128 stands for zero in the data rows.
Every row has a hidden score. How much higher is the second row's score than the first row's in each pair? 20 means about the same, 40 much higher and 0 much lower. The score is a weighted sum of the row's numbers plus the product of two more (or one squared), each taken from its middle value.
0 93 12 197 191 232 137 211 6 78 126 255 18 145 56 117 120 239 141 219 29
143 121 168 140 117 119 137 98 112 142 131 92 134 125 147 80 149 151 138 138 138 >> 28
85 92 152 141 178 127 132 143 115 85 150 166 76 137 119 68 182 178 138 194 101
141 188 124 158 69 120 111 101 134 185 64 110 185 121 168 121 95 126 117 93 124 >> 19
105 91 218 150 160 127 129 128 88 100 149 135 66 131 10 73 234 229 139 235 104
143 109 178 102 135 123 130 108 118 130 156 94 130 123 150 105 159 112 143 132 142 >> 15
149 219 111 111 55 123 127 101 163 185 50 107 184 137 160 170 70 108 64 94 119
144 245 113 77 49 128 133 126 201 175 62 106 182 119 135 178 87 134 86 93 121 >> 26
60 91 97 152 188 148 135 168 114 69 144 212 61 132 91 92 148 182 140 190 85
142 110 181 102 135 131 132 125 126 116 156 98 111 128 134 77 178 154 141 159 145 >> 17
150 135 163 133 109 123 127 105 123 148 122 95 141 126 155 90 142 145 132 127 138
147 116 153 253 101 98 67 97 50 194 73 113 170 129 111 119 111 123 142 105 140 >> 29
142 213 124 123 63 127 133 115 167 172 76 109 170 111 153 125 109 160 140 95 128
133 93 93 121 163 136 137 162 149 83 151 158 97 129 97 134 136 137 142 145 131 >> 21
148 148 151 114 98 129 131 100 133 154 110 100 156 121 159 128 119 110 143 93 133
82 93 195 123 163 113 125 100 80 117 164 111 117 132 155 83 140 115 136 140 118 >> 11
148 133 143 243 94 103 65 95 59 194 60 115 184 123 153 118 90 108 128 96 131
101 93 84 145 180 141 135 183 119 82 138 197 67 131 81 104 177 184 141 190 101 >> 22
55 92 148 157 183 146 132 153 106 67 141 195 57 138 104 52 191 198 139 213 80
147 180 127 120 78 120 118 113 137 178 76 108 186 121 164 165 79 78 70 93 125 >> 15
144 157 126 253 79 101 70 96 77 206 38 118 187 131 154 120 82 126 115 96 133
145 181 132 105 79 117 136 96 155 169 89 103 180 113 159 163 94 86 96 96 127 >> 8
71 93 206 172 169 114 125 96 59 117 157 115 99 137 71 88 190 144 144 184 110
146 117 165 111 125 123 136 105 116 141 143 95 141 125 153 116 137 94 140 107 141 >> 15
104 92 133 134 168 128 132 146 130 84 149 162 80 134 112 81 179 167 137 182 117
144 124 58 104 143 141 142 175 168 98 151 146 105 122 84 168 145 130 142 127 139 >> 25
149 142 142 230 91 105 80 97 81 189 67 114 176 119 145 111 102 135 137 93 130
146 103 171 96 132 119 135 103 116 133 149 98 137 125 151 123 142 88 139 111 142 >> 11
137 93 83 126 166 136 138 168 151 86 153 171 89 130 98 131 152 151 144 159 131
146 139 160 119 110 125 133 107 131 145 129 96 145 129 146 109 139 126 144 116 137 >> 12
122 91 1 123 182 136 146 185 116 98 149 203 101 128 70 227 55 114 141 96 136
146 147 152 131 100 118 127 103 126 157 109 99 153 120 163 107 124 132 142 107 136 >> 2
142 170 119 229 70 105 70 102 91 207 35 124 188 140 201 119 76 112 86 98 128
147 185 126 129 77 121 124 103 137 177 81 108 186 114 166 144 90 106 96 97 125 >> 13
146 175 152 71 95 140 132 141 181 130 132 94 133 121 117 126 153 158 140 131 137
148 114 91 111 144 139 134 170 166 90 152 146 95 123 94 125 178 152 143 159 148 >> 23
149 151 159 171 95 127 127 89 122 158 108 97 142 120 129 87 150 181 137 143 133
142 113 160 182 116 109 101 102 87 163 111 106 151 123 166 98 127 113 145 114 135 >> 23
149 136 138 90 123 133 131 143 157 113 156 97 117 121 119 119 164 134 138 137 139
144 126 108 92 135 131 140 152 165 110 162 112 124 122 111 156 138 103 141 116 142 >> 23
144 116 80 94 141 135 137 157 170 99 158 129 123 123 102 174 110 104 142 106 143
149 129 158 153 109 117 117 97 108 156 115 100 150 119 172 92 130 124 142 115 141 >> 14
144 122 86 97 143 136 141 159 175 93 153 133 111 127 98 159 144 118 143 127 144
147 220 116 114 55 125 132 105 164 179 62 112 182 112 150 151 93 135 99 94 126 >> 15
145 119 160 108 120 116 124 107 115 151 128 98 159 122 164 141 113 62 121 91 141
130 92 178 187 135 109 100 97 72 150 131 99 136 128 124 99 150 115 144 134 142 >> 24
147 111 171 132 124 123 129 101 110 136 145 94 132 125 155 88 150 130 144 129 143
140 139 153 87 122 129 137 133 147 119 159 86 120 122 125 116 160 134 138 132 142 >> 21
148 122 168 138 120 118 128 101 113 145 134 94 138 123 156 90 142 131 142 128 142
147 139 145 197 98 107 89 104 89 184 80 110 175 124 180 105 102 110 134 92 133 >> 25
147 188 143 143 73 125 128 113 152 162 94 99 153 119 148 93 136 191 142 125 134
55 94 58 154 191 159 138 178 92 76 139 223 64 135 80 127 127 177 142 174 89 >> 17
146 117 119 107 140 140 132 164 161 98 150 130 96 124 111 110 189 143 142 159 144
140 136 148 185 100 109 91 106 94 176 88 115 171 118 189 104 105 110 126 93 133 >> 20
142 118 110 83 137 128 139 133 153 121 169 95 141 120 117 185 99 74 116 96 142
146 181 125 142 69 113 116 105 129 179 74 112 186 118 168 144 87 106 94 96 133 >> 22
151 200 122 141 65 123 120 105 136 180 61 107 183 113 165 134 89 135 111 92 129
143 95 26 113 168 140 145 172 138 92 154 183 114 124 80 209 78 110 138 93 151 >> 29
144 138 110 88 125 137 134 150 167 111 159 97 121 130 109 147 157 112 144 124 138
149 150 100 59 117 129 144 131 167 132 151 102 162 120 121 213 83 47 74 94 135 >> 12
142 101 103 102 151 131 142 145 154 99 159 133 121 131 112 162 119 105 137 109 142
144 113 121 109 143 139 134 149 154 100 152 127 109 130 105 121 175 133 141 150 145 >> 16
123 94 93 117 167 128 145 149 141 89 155 153 110 133 112 162 102 112 138 116 137
142 117 159 167 113 114 105 100 92 160 114 100 153 124 168 95 123 114 140 109 141 >> 13
125 91 155 117 156 126 135 131 120 104 153 131 103 128 130 96 167 138 141 156 134
146 119 116 87 133 125 141 129 150 117 161 98 134 121 126 164 120 88 141 101 138 >> 21
146 98 72 126 160 144 136 180 139 90 147 175 85 126 79 128 164 160 142 162 136
143 128 58 99 140 142 138 170 165 101 149 145 109 129 83 177 137 124 141 122 146 >> 22
148 101 69 122 157 145 137 189 140 93 144 163 84 129 87 134 168 161 137 160 137
142 93 133 110 150 130 139 129 140 105 159 123 114 134 127 126 142 120 141 132 139 >> 15
117 91 87 118 173 132 133 150 142 85 156 164 104 127 111 155 105 124 143 119 130
139 93 163 235 124 103 64 98 44 178 97 112 163 128 126 117 113 93 138 101 139 >> 15
123 91 163 118 155 124 138 127 113 102 158 127 99 135 131 84 174 142 142 163 129
144 137 53 102 133 143 133 189 160 107 144 143 101 122 82 171 167 136 143 139 144 >> 36
115 94 174 127 157 131 130 133 114 98 153 138 83 133 110 62 205 162 141 193 121
149 151 109 85 115 141 137 150 177 118 161 91 127 121 105 154 151 116 137 114 137 >> 23
131 94 182 107 150 119 126 109 97 129 165 90 129 131 160 110 134 96 136 119 146
143 99 156 96 142 124 134 121 129 121 168 97 125 122 137 128 134 103 138 117 147 >> 23
120 92 116 127 166 132 136 151 140 85 153 161 94 134 107 122 140 139 144 148 126
147 140 135 67 115 123 143 120 151 135 143 102 157 118 140 180 107 53 104 91 138 >> 9
147 216 122 120 57 123 138 98 165 181 64 103 185 111 157 145 93 135 107 93 128
148 146 143 141 98 109 108 101 116 170 98 107 173 118 173 135 97 87 111 94 134 >> 19
146 97 141 98 147 126 139 117 133 118 163 107 132 122 131 145 122 91 143 107 138
143 148 156 151 99 121 126 103 126 158 110 98 144 121 159 84 137 160 146 127 140 >> 22
142 114 169 125 126 119 126 103 105 146 135 94 145 126 163 111 137 102 142 109 135
145 89 89 98 158 127 143 141 157 104 161 132 126 125 112 180 87 89 142 98 145 >> 27
115 92 99 111 170 127 143 134 139 99 163 152 119 133 118 170 78 100 136 103 140
144 98 181 153 138 120 127 98 93 133 151 91 121 128 123 84 167 146 138 156 151 >> 14
113 94 170 126 162 128 133 135 114 99 152 136 89 128 128 67 196 155 138 182 117
104 94 48 123 178 139 143 168 131 88 155 191 97 129 86 186 82 123 140 119 127 >> 31
148 166 145 163 89 117 117 94 116 165 92 105 162 123 166 88 123 155 140 111 135
148 150 148 152 97 111 117 100 113 164 99 101 162 121 169 107 115 117 141 92 135 >> 22
146 169 132 148 85 115 111 102 127 175 80 103 181 123 175 133 92 101 105 93 131
142 237 116 152 40 119 118 96 160 187 41 115 178 112 158 110 98 187 137 93 126 >> 28
149 154 89 83 116 134 138 155 186 110 163 101 129 123 102 170 150 104 140 112 139
140 91 162 107 148 126 136 122 123 112 161 114 113 126 137 110 152 117 140 138 144 >> 17
142 217 92 226 36 100 55 100 106 232 0 130 181 196 220 140 34 95 31 96 118
129 91 171 103 154 119 142 110 111 116 160 97 122 127 141 114 139 110 137 126 144 >> 13
145 199 123 112 69 123 126 98 152 175 72 106 184 114 159 150 92 120 104 96 126
144 131 129 73 126 124 147 115 146 131 151 93 153 126 135 181 98 58 107 93 136 >> 17
0 92 147 168 180 181 134 137 86 62 143 213 57 140 123 63 143 193 140 202 62
145 97 173 117 147 130 128 139 124 105 157 119 96 130 126 71 190 160 141 173 142 >> 24
145 189 140 166 72 115 123 93 133 170 82 104 159 119 157 83 125 187 134 115 128
115 92 147 129 165 133 133 144 123 90 152 152 88 132 120 79 184 157 139 182 114 >> 17
109 92 148 134 167 132 131 144 117 85 151 154 83 130 120 72 192 164 134 189 112
142 191 133 143 71 122 128 99 145 172 84 107 168 119 159 117 111 153 139 96 125 >> 25
146 138 139 192 96 105 87 106 86 184 80 113 183 124 201 110 92 88 111 91 135
143 98 173 170 127 114 106 102 80 149 131 95 139 127 148 91 142 115 136 131 144 >> 16
147 92 27 108 166 133 148 174 147 97 154 172 111 130 81 210 76 108 143 95 148
143 149 155 132 105 123 135 100 121 148 118 100 143 124 157 95 139 147 139 122 142 >> 7
140 93 83 124 165 133 136 171 141 85 149 168 90 133 94 138 150 151 141 153 135
147 159 151 66 101 126 138 119 151 144 127 99 151 116 132 157 120 91 127 93 129 >> 12
0 95 145 178 182 194 133 148 85 52 140 229 44 148 93 55 165 213 140 223 43
144 240 108 110 44 123 136 110 179 186 50 105 184 132 153 162 82 139 84 90 122 >> 16
147 151 145 132 94 116 120 99 127 162 105 108 163 123 160 120 112 115 126 94 138
147 133 62 104 141 143 134 183 163 101 149 148 101 124 83 154 160 135 143 143 142 >> 27
141 173 156 85 95 125 132 133 159 136 129 88 131 114 127 102 155 179 143 137 141
145 139 164 84 116 131 131 129 145 126 152 88 125 126 127 112 158 136 140 133 142 >> 15
149 95 149 118 149 135 132 148 138 96 152 136 86 132 111 75 199 168 141 181 132
69 92 132 144 182 133 135 151 115 75 144 184 74 136 111 85 162 171 142 185 99 >> 19
150 140 108 75 121 130 142 129 165 127 159 90 144 122 114 186 105 64 115 91 138
77 94 79 152 188 145 136 181 95 80 140 216 56 137 78 102 165 192 140 194 89 >> 28
146 170 145 91 95 123 131 124 153 150 115 94 154 120 142 132 129 129 139 100 136
145 231 96 158 37 110 93 109 148 214 16 128 178 184 183 180 37 82 24 95 120 >> 20
145 134 145 77 121 131 138 124 153 127 153 95 139 126 130 140 141 104 142 104 143
144 121 173 134 123 119 130 106 118 136 150 90 125 122 149 80 162 153 139 146 143 >> 20
147 104 91 96 149 132 141 146 153 104 162 129 127 129 116 181 95 89 142 95 138
148 174 149 94 90 128 135 122 154 146 114 93 150 117 138 127 135 147 143 109 133 >> 16
111 97 201 140 159 122 125 109 94 111 156 120 93 130 79 73 204 174 142 189 122
153 199 125 56 80 138 130 152 201 135 127 88 146 115 111 153 135 146 136 103 132 >> 29
150 90 114 101 152 129 135 134 144 108 161 121 129 129 124 171 100 90 138 94 146
144 119 131 81 130 125 139 117 144 129 162 96 148 127 138 178 99 64 119 93 140 >> 11
147 205 106 216 50 103 77 101 116 216 18 123 185 160 208 126 56 113 58 92 123
145 157 135 155 92 112 108 98 118 177 81 111 181 124 172 133 94 94 105 95 130 >> 14
139 159 125 65 105 132 140 137 174 132 143 101 151 122 125 169 125 89 129 95 134
127 90 128 119 158 129 137 144 135 97 155 140 100 134 116 117 155 135 141 146 139 >> 23
148 128 156 117 116 121 128 101 123 148 126 103 153 123 159 125 120 88 143 93 140
146 111 150 102 139 125 140 131 138 115 158 109 117 131 125 117 159 111 137 135 144 >> 19
144 214 97 255 34 101 64 93 99 234 0 128 181 180 197 122 50 141 68 95 123
147 171 143 105 90 128 133 108 153 158 102 103 163 118 151 136 117 122 127 90 129 >> 13
86 92 69 144 187 139 138 175 112 79 138 207 65 131 82 125 136 175 139 170 105
147 232 109 140 42 125 121 97 165 192 42 112 182 134 159 145 81 145 90 96 123 >> 15
123 94 166 109 154 122 135 112 113 114 160 114 118 131 141 109 139 116 141 133 144
131 93 110 106 158 130 143 138 141 98 154 131 120 128 116 158 112 104 141 113 146 >> 25
148 145 63 79 126 135 146 159 194 105 162 117 133 123 93 206 109 85 121 95 135
145 144 138 218 86 108 82 96 86 190 64 114 183 120 173 115 93 113 124 91 134 >> 19
141 124 128 79 128 123 142 124 141 126 160 95 142 127 130 167 116 71 126 96 141
142 177 160 87 96 131 129 135 170 135 130 87 128 124 123 94 163 195 142 148 135 >> 27
144 237 109 84 48 129 136 119 194 176 68 108 184 126 139 170 89 135 93 92 126
142 228 116 104 51 127 130 108 176 177 64 110 181 115 151 148 94 153 115 92 118 >> 21
139 146 142 61 111 122 138 111 152 144 138 100 165 124 133 179 109 54 94 93 134
0 92 111 201 188 221 135 171 46 52 124 255 14 142 73 37 189 255 144 255 26 >> 22
149 94 159 109 149 124 137 129 130 113 159 111 112 120 137 104 163 122 145 144 142
146 145 151 96 107 126 140 104 137 149 124 101 152 119 149 135 122 96 142 92 132 >> 19
142 106 74 92 149 133 147 146 161 106 165 124 136 125 106 203 73 80 120 95 141
148 94 183 144 133 115 129 104 103 129 154 90 120 134 130 78 167 145 139 156 143 >> 16
148 121 166 112 119 121 136 105 125 141 136 99 147 122 155 116 131 102 140 105 135
90 93 125 136 179 131 135 153 127 78 149 171 77 139 114 94 165 169 144 179 105 >> 22
143 210 118 67 64 122 139 108 178 173 81 114 184 125 137 192 81 87 64 92 122
147 156 149 102 99 119 132 113 143 148 117 95 151 118 147 129 123 121 137 101 137 >> 26
99 95 67 127 183 140 139 165 138 79 148 187 89 128 99 159 98 137 140 133 114
150 111 130 86 136 128 139 128 142 120 163 98 136 130 132 158 120 92 141 97 139 >> 17
81 91 213 157 168 120 128 110 73 107 158 128 84 135 37 79 217 183 139 210 99
137 93 107 118 161 139 140 153 146 89 153 146 102 129 107 131 150 136 139 142 140 >> 26
146 100 41 102 159 132 144 163 164 94 159 157 121 122 94 212 76 94 131 93 140
116 90 198 151 151 120 126 103 87 120 159 105 103 134 81 80 191 156 142 183 127 >> 9
146 111 176 150 122 122 130 101 101 138 145 93 123 122 117 82 167 166 140 154 142
146 184 122 160 69 111 102 99 127 190 57 120 184 137 185 142 76 95 81 92 127 >> 22
0 94 189 183 180 197 127 123 58 60 141 225 31 144 22 61 199 228 139 255 31
140 92 13 116 173 140 143 185 125 102 145 192 99 127 73 211 83 125 138 108 140 >> 38
133 94 156 102 150 121 138 116 118 119 167 103 123 129 143 132 123 99 145 116 142
143 179 144 102 88 125 136 118 152 154 107 100 157 121 146 126 128 139 139 103 132 >> 23
146 145 154 131 102 122 133 99 126 152 117 99 147 119 160 106 131 132 137 113 135
145 155 163 122 102 130 131 121 141 137 128 89 127 119 139 74 167 196 136 152 138 >> 21
142 118 142 102 134 134 129 144 148 107 155 109 105 122 113 102 182 147 139 156 143
139 101 141 88 146 127 140 114 127 123 169 95 141 125 144 167 91 75 125 97 141 >> 18
148 181 135 142 78 125 131 103 138 171 81 108 164 113 162 113 110 146 142 97 135
146 127 166 99 121 125 130 116 134 132 144 93 134 123 144 108 153 121 143 123 139 >> 16
0 87 159 165 179 180 135 125 80 69 150 199 64 143 112 64 145 186 141 197 67
110 94 118 131 168 136 135 152 139 84 151 162 84 133 104 105 165 155 135 168 117 >> 32
143 116 172 100 128 121 134 114 125 132 154 89 129 127 139 101 159 120 142 132 139
150 96 109 104 154 121 137 138 146 106 159 126 119 130 111 161 110 95 139 109 143 >> 28
72 97 81 154 186 150 135 171 105 75 141 214 61 137 92 102 163 192 135 191 87
111 91 138 131 169 130 134 147 125 86 145 158 82 131 112 84 183 163 138 181 113 >> 20
150 130 163 105 111 122 138 107 129 141 131 96 146 126 146 118 134 120 145 109 139
142 171 137 91 90 120 140 109 146 158 109 107 169 117 150 162 105 85 104 95 129 >> 15
62 95 85 148 187 146 141 169 112 73 145 207 64 138 90 114 141 181 142 176 99
141 116 59 119 150 146 136 186 140 97 147 165 88 127 77 143 173 154 142 155 143 >> 26
150 190 119 129 70 118 112 104 142 186 64 117 184 134 170 161 76 87 65 95 123
125 95 31 145 181 153 136 211 76 100 136 228 49 129 52 127 181 199 137 196 105 >> 37
147 159 146 109 94 124 129 103 142 155 109 107 160 116 152 138 115 102 124 94 136
150 207 108 200 50 109 88 106 123 211 26 125 182 156 198 135 64 113 70 91 120 >> 26
144 96 168 109 147 124 133 127 127 112 161 112 112 128 130 92 172 127 139 151 141
99 93 119 115 173 123 141 130 127 99 158 147 113 128 127 149 97 111 141 119 133 >> 25
138 106 111 88 146 129 138 132 149 113 166 110 135 129 125 174 96 85 129 94 142
105 93 117 119 169 124 140 132 122 94 157 150 109 129 123 137 109 120 148 125 129 >> 22
147 92 122 100 151 125 138 121 141 114 166 118 131 127 127 161 100 91 137 96 145
134 90 128 103 151 121 143 123 131 112 164 118 126 130 131 154 104 98 140 106 147 >> 19
0 92 98 179 180 193 139 165 80 59 139 250 45 144 97 80 145 214 135 208 57
82 92 14 138 185 151 146 186 97 89 149 224 85 136 72 194 72 138 140 122 108 >> 33
42 91 113 157 183 159 135 159 105 64 140 214 55 140 102 83 159 189 142 195 80
143 118 87 106 142 138 143 172 167 94 152 145 102 126 97 141 165 132 143 143 147 >> 26
142 195 104 255 46 100 39 92 68 240 0 133 181 181 151 132 49 135 79 94 124
101 96 140 126 169 128 137 137 122 92 152 153 93 136 120 102 156 142 139 161 120 >> 12
145 115 136 82 131 124 141 117 135 124 161 98 145 121 132 165 103 72 127 95 140
42 95 227 203 175 125 125 97 49 103 155 138 68 137 0 89 240 214 139 245 80 >> 28
138 201 111 164 59 115 98 102 129 200 42 119 181 152 191 153 58 93 59 99 122
143 173 129 142 81 108 113 105 133 180 70 113 186 116 170 142 89 95 94 95 121 >> 20
142 225 116 193 43 121 109 94 137 201 30 116 182 123 185 96 90 184 126 92 120
147 140 153 97 111 120 135 107 133 147 123 97 158 125 155 139 119 92 136 93 141 >> 13
144 125 163 85 124 126 132 117 135 129 152 86 135 127 145 128 145 102 140 118 143
144 137 129 69 116 128 139 122 152 132 145 100 158 127 129 181 110 58 111 94 137 >> 18
150 106 85 85 145 123 146 127 157 113 165 113 148 125 118 217 55 60 84 94 143
146 115 127 77 130 123 134 112 138 130 156 99 154 126 137 182 89 59 101 90 141 >> 17
145 201 112 139 63 113 110 105 142 191 57 117 186 139 172 162 66 89 65 95 125
145 103 70 106 152 131 136 165 166 90 153 153 112 126 96 171 123 122 145 123 144 >> 31
145 213 111 104 57 118 122 108 165 186 59 113 181 145 164 188 63 78 49 94 122
145 139 133 255 82 90 44 105 51 210 40 124 191 127 114 128 89 139 134 94 130 >> 34
126 92 136 116 160 127 132 140 130 94 155 136 95 128 112 104 164 135 142 160 128
74 96 111 128 182 130 140 138 122 87 155 166 97 135 114 138 99 132 140 129 113 >> 22
42 94 97 162 184 165 133 169 98 67 139 223 55 134 94 92 156 192 140 195 82
147 99 180 119 132 118 134 116 111 125 158 93 117 128 147 77 167 132 138 151 142 >> 19
148 94 113 100 151 127 145 131 148 108 164 123 122 125 116 156 109 101 140 105 143
150 165 128 193 82 109 85 105 96 193 62 116 186 121 194 115 80 98 99 93 127 >> 16
145 167 138 133 86 123 121 102 134 167 89 109 166 119 163 124 107 119 126 95 135
80 90 147 125 175 119 132 120 104 100 157 149 108 132 137 118 118 118 139 136 118 >> 20
144 133 139 83 125 127 139 128 148 122 161 91 136 131 124 144 139 100 142 103 135
147 123 114 74 130 124 148 119 152 125 161 96 155 126 132 197 75 56 93 94 136 >> 14
129 90 134 119 162 122 135 138 134 97 156 136 100 127 120 109 156 133 140 152 138
144 170 132 169 84 108 104 101 118 187 69 111 182 116 186 121 93 113 109 95 124 >> 19
123 92 134 108 158 121 139 129 125 107 165 128 117 127 131 138 123 108 142 122 149
146 127 103 80 132 124 145 131 163 118 170 99 147 122 120 195 89 67 106 94 137 >> 15
147 188 136 157 73 123 125 94 134 171 84 106 163 113 164 94 117 175 138 109 133
149 93 60 116 162 141 138 173 147 94 150 169 96 130 94 164 122 134 140 133 142 >> 26
52 95 76 157 185 158 144 174 99 72 141 223 62 139 89 117 139 182 141 180 83
145 113 179 131 127 124 132 114 114 131 153 84 119 126 133 74 170 164 140 161 148 >> 19
78 91 191 142 171 124 129 133 94 89 153 154 70 132 72 64 219 179 139 214 95
143 108 67 125 155 144 138 193 130 96 142 174 79 123 74 125 184 166 141 171 136 >> 34
143 217 130 55 68 136 129 135 193 154 98 100 165 114 121 169 113 140 122 94 127
143 150 133 245 81 102 70 99 69 200 49 120 188 122 147 118 91 127 125 97 136 >> 24
141 208 111 145 58 115 105 108 138 197 42 121 181 160 178 170 60 85 43 93 123
147 189 131 106 75 123 134 95 157 167 83 107 174 118 152 146 99 117 108 95 124 >> 19
147 169 157 170 85 125 127 104 127 154 108 90 133 120 95 78 156 220 144 158 133
146 109 113 113 148 140 140 153 158 94 153 139 99 124 102 121 171 139 137 155 150 >> 19
148 104 175 154 126 119 128 100 100 138 140 92 126 128 128 87 159 144 144 146 143
5 95 158 175 185 173 127 144 90 54 138 220 35 141 59 54 201 223 141 245 48 >> 17
126 91 118 104 161 131 144 125 129 110 159 123 127 129 130 171 81 84 133 95 143
74 92 116 139 185 130 140 144 125 77 153 179 83 132 113 108 141 156 144 166 106 >> 22
154 164 90 71 110 139 133 162 199 114 164 92 133 123 98 175 143 106 143 103 131
100 94 71 150 184 148 137 193 87 85 137 217 48 134 74 95 188 205 142 210 100 >> 22
92 91 141 143 177 133 138 156 123 74 146 180 64 131 110 58 206 186 141 207 98
149 122 185 152 118 135 124 120 115 123 155 82 98 128 60 73 203 234 142 201 146 >> 23
140 182 149 69 87 135 132 137 175 137 124 99 144 124 126 132 140 152 144 115 134
107 98 44 139 185 141 137 192 95 93 141 215 63 138 71 142 147 182 140 174 110 >> 30
146 121 180 99 123 133 129 127 137 119 162 88 110 130 130 79 181 169 144 159 147
150 214 121 125 59 125 136 101 161 178 60 107 184 110 152 141 94 141 109 91 126 >> 21
